which system made each run
rilu, trace 1 (8 x 22)
-3  -19  40  10  -10  -11  1  42  17  -8  44  3  35  32  10  -39  -44  -10  4  -19  18  -5
-11  21  19  36  3  23  47  -33  -28  -11  1  -37  -40  3  -2  0  3  -6  -41  6  29  -3
0  11  5  -28  27  20  -18  -29  -11  1  -19  21  -4  -12  15  52  52  3  31  25  -31  -7
17  -37  -5  -26  -32  -13  -8  12  29  16  14  21  48  11  27  -28  -4  11  26  -43  -26  -20
23  7  1  52  18  -12  26  8  -7  5  47  -13  -17  13  5  -47  -36  -15  -19  6  31  -9
-45  27  54  0  36  26  15  -15  -20  -28  -7  -5  -18  5  1  38  20  -6  -5  32  7  7
22  -13  -8  -35  -34  28  0  -35  9  10  -35  6  21  2  21  19  43  18  4  -32  -36  -17
52  -24  -27  17  4  -30  -14  16  2  29  54  12  11  -1  18  -26  -16  -12  36  -3  0  -22
rilu, trace 2 (8 x 22)
-12  -34  50  -14  -48  12  18  4  -14  -8  29  -38  22  24  13  19  -5  -16  12  -34  16  -11
10  -4  -32  25  18  -11  49  -48  -25  19  3  -8  -42  -25  24  -15  24  13  -1  4  -7  -23
-6  15  33  -10  54  8  -31  12  20  -7  12  58  23  13  21  0  12  3  30  26  -27  -8
14  -13  36  -7  -52  25  18  -3  16  -4  17  -20  33  37  16  -19  -14  -6  -25  -50  8  -13
34  2  -17  34  23  -4  31  -31  -44  15  31  -31  -39  -11  16  12  12  -17  4  26  16  -15
-52  -9  38  -23  40  -3  2  0  2  -14  -5  39  14  -5  26  11  25  18  41  14  -30  -9
39  2  6  5  -35  30  5  -16  34  9  -1  15  29  29  19  -42  -1  12  -30  -45  -13  -24
41  6  10  25  19  -4  0  -1  -29  9  63  -26  -16  9  10  18  -8  -40  15  27  27  -8
nosi, trace 3 (8 x 22)
-34  14  -19  -44  -11  -7  4  -41  28  20  -3  27  -14  -30  13  6  40  12  11  -23  -38  -4
66  16  -28  2  51  0  -31  21  0  8  -2  18  23  15  8  8  -3  -12  5  40  -14  8
1  -25  34  29  -20  10  24  32  -13  -26  -1  -35  21  35  -5  -24  -41  -2  -26  -13  34  2
-50  4  -8  3  -38  -9  18  -42  1  15  15  -5  -53  -40  -12  -1  23  4  7  -29  8  -10
7  13  -3  -27  47  3  -35  -2  3  4  -13  41  11  -8  13  36  34  2  37  34  -35  -1
55  -4  1  -5  -7  15  1  31  14  -8  -9  -14  54  48  12  -20  -33  -6  -35  -10  -1  8
-20  -12  -12  39  -25  -25  27  -4  -17  9  35  -32  -44  -20  -18  -26  -24  -9  -6  -13  39  -2
-57  1  26  -8  25  8  -1  -23  -9  -10  -21  33  -21  -24  3  24  41  23  32  15  -20  -11
masi, trace 4 (8 x 22)
15  -26  7  38  -6  -16  -20  29  17  10  35  37  12  7  2  -57  -26  10  28  -16  9  -29
-4  11  31  18  2  4  43  -2  -24  -13  38  -54  -14  19  6  2  -25  -29  -29  7  36  10
13  13  4  -17  -8  44  18  -55  -7  1  -35  -3  -5  1  21  27  51  13  -16  -9  -25  -14
32  -14  -4  13  0  2  -65  15  4  15  17  45  6  -7  -10  10  16  0  53  8  -6  -23
-46  -27  51  9  5  -22  21  32  -5  -18  41  -7  13  14  12  -20  -33  -7  20  -5  20  -2
14  17  -4  26  -12  22  54  -49  -4  4  0  -22  -25  5  19  -29  9  7  -48  -21  5  -16
52  31  0  -5  10  36  -43  -17  -8  7  2  5  -3  7  -6  53  33  -23  7  26  -4  -3
-29  -51  40  -19  -10  -6  -16  28  -3  -11  2  24  38  6  14  10  8  13  58  -14  -15  -18
nosi, trace 5 (8 x 22)
16  0  -7  57  -10  19  -36  -18  -3  10  -4  40  -37  -19  -25  -17  22  19  18  2  13  -34
-16  21  67  -26  8  23  -26  12  20  -15  40  16  26  29  10  25  3  -26  15  4  -1  2
14  3  -36  -42  -2  -25  54  -17  2  17  13  -43  11  4  34  -3  -10  -16  -28  -16  -17  19
23  -37  -37  51  21  -14  7  2  -41  4  -27  0  -26  -22  -6  -10  7  25  24  24  10  -19
-15  -5  63  19  -25  44  -34  4  17  -19  -5  38  16  21  -10  -7  11  16  11  -20  5  -27
5  39  -2  -44  -12  -10  3  -21  30  22  64  -12  -2  3  17  8  0  -41  -12  -17  -7  13
10  -23  -31  -1  57  -34  42  10  -41  -1  -10  -24  0  -8  26  8  -5  3  13  36  -12  9
19  -31  11  44  -30  38  -1  -5  -11  -13  -54  12  7  13  -8  -24  11  39  -10  -22  5  -30
Zore, trace 6 (8 x 22)
-33  -15  32  1  54  -24  10  12  -25  -8  35  13  -4  -8  23  16  6  -8  52  35  -5  -8
14  -15  20  0  -9  31  8  12  18  -20  -49  17  48  36  13  -29  -6  32  -27  -23  -18  -8
27  9  8  1  -42  8  11  -30  -6  20  62  -38  -21  3  8  12  2  -37  -8  -25  22  -11
-80  -11  39  -21  30  -18  10  16  -8  -23  -1  12  -2  -11  3  17  5  7  33  18  -7  10
37  4  -11  -5  8  22  30  -23  20  4  -29  16  29  23  37  -36  9  24  -32  -20  -32  -16
32  -18  27  14  -18  0  -8  9  -21  8  66  -27  2  15  9  20  -9  -37  28  -1  28  -17
-84  -8  40  -16  -13  3  14  11  9  -30  -33  4  4  -2  -13  -1  -3  20  -5  -14  0  14
33  29  -17  -10  16  11  36  -53  13  22  15  6  -6  5  42  -17  24  1  -24  -11  -28  -17
zer, trace 7 (8 x 22)
6  59  8  35  16  34  10  -36  2  -6  -2  -3  -42  2  -15  -6  7  -7  -52  16  18  3
-13  -3  31  -51  37  -3  10  -3  -9  -5  16  3  29  10  41  43  23  -13  34  19  -32  1
18  -49  -35  -4  -44  -8  -1  13  11  10  -40  8  30  -1  0  -29  -3  34  6  -41  -18  -14
32  24  -15  54  -6  3  -28  -11  -6  17  41  2  -48  -12  -28  -9  -4  -19  -1  12  35  -13
-61  14  65  -14  22  1  34  0  5  -24  32  -4  5  15  22  1  -8  -11  -3  2  3  6
27  -1  -26  -22  6  24  14  -18  6  -2  -67  7  27  9  18  1  24  29  -25  -7  -38  1
48  -28  -29  10  -13  -18  -36  8  -17  27  38  1  -6  -15  -1  20  9  -17  52  6  5  -19
-56  -7  34  24  -32  -9  18  10  16  -10  28  1  -15  0  -14  -45  -29  4  -10  -33  28  -4
dise, trace 8 (8 x 22)
-17  24  -5  13  4  27  -19  1  25  -16  -68  36  0  1  -26  -20  7  36  -32  -1  -12  8
32  1  -16  -13  -52  0  -39  34  26  6  8  -16  27  19  -30  -3  -32  -21  -17  -27  17  20
-52  -12  -17  2  11  -48  21  26  -20  -5  12  -32  -27  -25  -21  0  -29  -9  8  15  23  28
6  24  -37  35  26  10  -5  -10  2  -3  -58  24  -26  -17  -23  -24  7  31  -29  21  -4  4
19  3  17  8  -37  24  -62  42  26  -11  -10  16  29  25  -38  -2  -22  -5  -8  -14  18  7
-55  -11  -14  -26  -29  -38  25  21  3  -3  5  -40  -7  -14  -18  -2  -31  -10  -14  -19  17  35
18  23  -62  29  32  -19  -2  -6  -10  13  -23  2  -42  -29  -22  -12  -3  6  -18  32  6  14
-1  -2  26  28  3  23  -54  44  14  -25  -34  38  21  19  -34  -13  -15  17  3  12  12  1
zer, trace 9 (8 x 22)
-27  37  25  -3  49  11  -23  -17  -2  -6  11  34  -26  -14  0  34  32  -8  23  41  -9  -1
6  -35  25  -33  -11  3  -7  38  17  -15  -17  7  69  35  19  -6  -16  9  9  -19  -19  2
55  -2  -63  25  -30  -5  11  -16  -13  25  -7  -35  -24  -11  -15  -13  -6  -4  -30  -12  16  0
-57  12  27  10  22  -19  -1  -11  -12  0  46  9  -44  -29  -7  16  11  -14  34  20  13  -2
-24  5  38  -17  4  28  -4  17  31  -28  -46  30  42  29  4  -18  -4  26  -23  -12  -19  6
89  2  -47  -3  2  5  -8  -4  -13  21  -1  -27  13  11  9  19  3  -18  -11  10  -4  2
-49  -34  -1  3  -19  -42  20  1  -19  9  41  -19  -29  -31  0  -1  -5  -7  41  -12  16  -6
-37  32  21  21  -2  32  -17  -6  31  -19  -41  40  -11  2  -27  -28  4  29  -32  -7  0  1
masi, trace 10 (8 x 22)
-38  20  44  15  -4  15  -28  39  28  -29  -4  20  11  21  -33  -21  -33  0  -21  -1  23  16
17  -4  -22  -29  -61  -3  26  -18  17  16  14  -41  9  8  9  -9  -9  -14  -32  -51  1  6
25  4  -45  -17  40  -21  9  -22  -30  21  2  -13  -22  -26  16  38  28  -9  21  36  -18  5
-34  -5  27  13  42  9  -24  32  4  -28  -44  48  17  6  -10  -7  0  30  18  26  -11  1
-3  -8  1  24  -60  0  -12  21  25  -1  8  -7  3  11  -32  -44  -36  1  -25  -44  29  1
4  23  -25  -36  -7  -19  31  -27  -9  19  38  -51  -22  -12  11  33  4  -38  -16  -1  1  22
7  1  -15  -20  54  5  4  -11  -6  -1  -44  32  16  -4  27  13  31  25  14  27  -43  -5
8  -22  4  44  -11  3  -49  49  6  -13  -22  28  9  6  -40  -26  -26  17  13  3  22  -5
Zore, trace 11 (8 x 22)
-14  -19  8  5  13  -26  -30  26  -28  1  36  -4  -16  -18  -17  38  -1  -23  55  30  20  4
-29  1  -11  -5  -8  9  -2  12  27  -16  -68  27  15  -1  -17  -33  -6  41  -28  -17  -16  12
64  32  -33  17  1  1  -1  -30  -2  31  47  -15  -27  -2  8  -1  4  -30  -16  5  9  -8
-39  -24  21  -7  17  -15  -29  49  -21  -23  -15  0  8  -6  -27  34  -11  -1  38  30  12  21
10  9  -40  -1  -27  15  15  -24  25  8  -52  9  -1  -5  -5  -33  9  31  -44  -31  -18  0
35  14  -10  19  17  -15  -21  -6  -13  23  68  -2  -29  -11  1  15  2  -36  29  25  16  -10
-43  -15  16  -10  10  -3  -21  50  6  -31  -54  12  27  7  -28  5  -18  19  0  13  -1  26
43  22  -50  7  -27  12  22  -45  8  24  -10  -17  -22  -8  3  -17  13  2  -44  -24  -6  -5
dise, trace 12 (8 x 22)
-1  -6  -54  13  14  -14  34  -10  -28  0  -57  -27  -28  -24  -12  -2  3  22  -26  16  -1  16
25  3  -4  43  -17  22  -70  19  9  0  -13  37  -11  -4  -44  -5  3  9  12  5  17  -13
-61  4  27  -27  -28  -13  -1  29  37  -15  4  3  19  7  -16  -23  -31  0  -16  -30  6  24
28  21  -64  -2  10  -24  27  -2  -8  15  -7  -43  -19  -10  -8  -5  -21  -15  -42  11  7  32
2  -11  3  42  29  2  -44  36  -26  -16  -29  20  -11  -8  -36  16  -3  10  27  43  19  1
-43  -9  10  -7  -49  13  -6  6  31  -13  -44  17  11  0  -23  -27  -4  32  -20  -43  -4  3
29  30  -43  -4  -24  -21  -9  5  21  23  39  -27  -18  -5  -21  -12  -30  -34  -30  -11  20  25
-32  2  1  13  59  -25  -3  40  -23  -21  -15  1  -9  -9  -17  10  -19  -1  12  54  12  26

runs to name
trace 13 (2 x 22)
6  -3  -14  50  7  7  34  7  -22  -18  -41  -26  -17  7  -20  -30  -25  19  -46  8  25  8
-11  20  20  -16  9  21  -17  -20  -28  -7  0  -19  -24  -10  -11  74  35  -23  16  30  6  10

zer
trace 14 (2 x 22)
5  16  15  -31  21  18  -27  18  42  -10  -26  48  49  24  13  -12  2  15  -5  0  -36  5
47  -9  -28  -10  -31  -16  24  6  -4  17  33  -53  13  15  10  -7  -28  -29  -23  -21  14  11

Zore
trace 15 (2 x 22)
-7  -11  27  11  -1  13  -35  -14  -24  4  22  16  -24  -18  -6  45  37  -8  56  15  6  -25
-36  -6  56  10  9  2  5  1  23  -6  41  42  12  13  26  -36  -2  8  25  -17  -5  -29

masi
trace 16 (2 x 22)
-41  -8  -38  23  -13  -43  7  12  12  10  3  6  -35  -35  -28  -45  -25  14  -1  -14  15  9
-5  62  -13  -22  30  -4  12  -1  24  -2  8  -15  -8  7  -5  -2  -22  -26  -54  19  1  43

masi
trace 17 (2 x 22)
20  -7  -32  34  -10  -32  -39  27  11  22  42  17  -18  -16  -28  -29  -26  -11  22  -1  23  -6
-42  18  35  -26  28  -10  46  8  -6  -21  18  -35  8  17  18  11  -22  -21  -25  14  6  30

masi
trace 18 (2 x 22)
7  -11  15  -36  -20  14  -45  42  25  -15  -29  14  56  25  -12  14  -10  2  3  -12  -14  15
23  -27  -30  31  -55  -12  11  4  -17  12  10  -44  -20  -7  -24  -15  -23  -7  -14  -28  35  -2

rilu
trace 19 (2 x 22)
-24  -25  -27  46  11  -29  -16  16  -10  6  -11  30  -31  -35  -26  -31  -6  28  32  10  11  -13
-13  36  20  28  -6  26  -11  6  40  -15  -15  29  2  19  -21  -50  -21  14  -48  -17  10  2

dise
trace 20 (2 x 22)
27  23  37  39  32  37  -15  15  -22  -24  -1  -8  -2  28  -14  18  -8  -17  -17  41  28  3
-29  -24  23  -32  -63  6  24  -7  -7  -7  2  -48  8  6  -1  26  0  -11  -6  -40  11  7

nosi
trace 21 (2 x 22)
-19  -40  26  39  12  0  14  40  -10  -29  -34  12  23  19  -2  -40  -28  33  2  2  11  -10
3  21  0  17  -59  33  9  -29  3  -2  -13  -33  -29  2  -30  0  2  -5  -51  -30  27  4

dise
trace 22 (2 x 22)
59  -8  -57  8  3  -18  -14  39  -1  9  -18  -19  19  9  -17  -14  -34  -6  -20  9  7  21
-6  -8  -22  44  -27  -2  -15  5  -31  -2  -21  -25  -47  -25  -51  13  -4  2  -3  10  40  7

Zore
trace 23 (2 x 22)
44  36  -6  -7  -8  2  0  -26  18  28  70  -11  -9  10  19  -2  -1  -41  -12  -10  4  -6
-6  -36  11  5  44  -24  46  8  -49  -10  13  -29  5  3  31  15  -3  -4  28  30  0  -5

nosi
trace 24 (2 x 22)
-5  39  -17  -44  -15  -6  3  12  41  2  -3  -17  20  13  -10  -7  -27  -19  -50  -18  -5  42
8  2  -59  -4  58  -43  16  11  -18  11  -13  -5  -13  -25  5  1  -6  2  6  41  -14  22

zer
trace 25 (2 x 22)
25  -34  -9  -21  21  -28  45  14  -32  4  20  -46  27  15  39  13  -15  -18  11  9  -6  6
-36  -31  -23  19  -38  -4  11  -20  -17  3  -42  -4  -36  -38  -23  -3  20  34  11  -22  5  -12

zer
trace 26 (2 x 22)
33  -24  -6  32  -16  39  -2  -17  -39  -10  -59  -13  -8  0  -11  23  29  24  -1  5  5  -18
4  -22  23  -6  -54  5  -53  19  22  8  32  20  18  5  -15  4  -1  -10  38  -33  8  -18

nosi
trace 27 (2 x 22)
39  34  24  16  57  19  -20  7  13  -3  25  37  19  29  21  -12  -2  -12  -1  32  -10  -8
-13  -25  64  -12  -35  25  19  1  -13  -18  19  -30  27  31  17  21  0  -13  3  -24  12  -12

rilu
trace 28 (2 x 22)
12  -13  49  15  34  30  3  17  -39  -31  -15  -16  21  32  8  34  3  -6  7  37  11  -2
4  -28  -2  -22  -76  8  18  -20  10  11  1  -28  13  4  6  -5  4  3  -10  -61  -1  -12

nosi
trace 29 (2 x 22)
-8  -40  -21  -16  -68  -5  -31  25  5  0  -36  -12  15  -9  -34  10  -5  13  12  -35  4  7
2  12  -60  24  -7  -38  -12  8  7  23  12  -4  -43  -35  -34  -27  -22  -5  -7  2  19  14

rilu
trace 30 (2 x 22)
49  34  -64  -10  -22  3  -15  -15  18  24  -19  -13  -13  -10  -21  2  1  -9  -42  -8  -4  20
-11  -21  9  13  20  -27  -44  59  -7  -10  16  13  11  -2  -26  6  -29  -10  42  30  18  12

dise
trace 31 (2 x 22)
-37  34  34  11  38  14  -40  9  25  -15  -6  60  -8  -2  -15  -6  9  11  11  24  -8  -1
19  45  8  -41  -4  24  3  -3  19  -7  -1  -29  21  30  2  26  -8  -30  -51  -1  -3  34

nosi
trace 32 (2 x 22)
-30  5  39  -20  -27  29  17  -26  35  -8  -9  24  19  14  21  -23  17  22  -16  -44  -22  -17
77  -4  -37  24  -10  -7  -19  -3  -5  33  43  -5  -6  1  7  -9  -5  -22  11  -3  9  -19

masi
trace 33 (2 x 22)
-43  -42  24  -26  0  -18  20  42  3  -25  -24  -3  47  16  13  -14  -24  19  10  -12  -10  11
21  6  3  31  -20  21  50  -46  -4  8  12  -18  -21  9  22  -34  7  7  -36  -28  8  -26

Zore
trace 34 (2 x 22)
-14  26  -31  -30  -18  -32  13  -23  38  31  50  0  -18  -20  10  -25  -6  -18  -11  -29  -10  8
44  14  -26  -14  67  -12  22  10  -10  1  -5  -7  25  17  33  4  -7  -9  -13  39  -22  16

masi
trace 35 (2 x 22)
31  17  16  -18  50  8  7  16  22  -10  2  21  50  40  37  -19  -14  -3  -18  14  -27  5
36  -1  -13  36  -21  7  39  -13  -26  3  13  -55  -20  11  -3  -13  -20  -14  -40  -8  33  -1

nosi
trace 36 (2 x 22)
18  23  11  7  13  35  -63  12  23  -9  -35  52  16  11  -21  8  16  13  3  16  -11  -3
45  -12  2  -17  -11  -13  3  29  -1  5  44  -37  37  33  17  4  -35  -37  -3  -5  11  11

zer
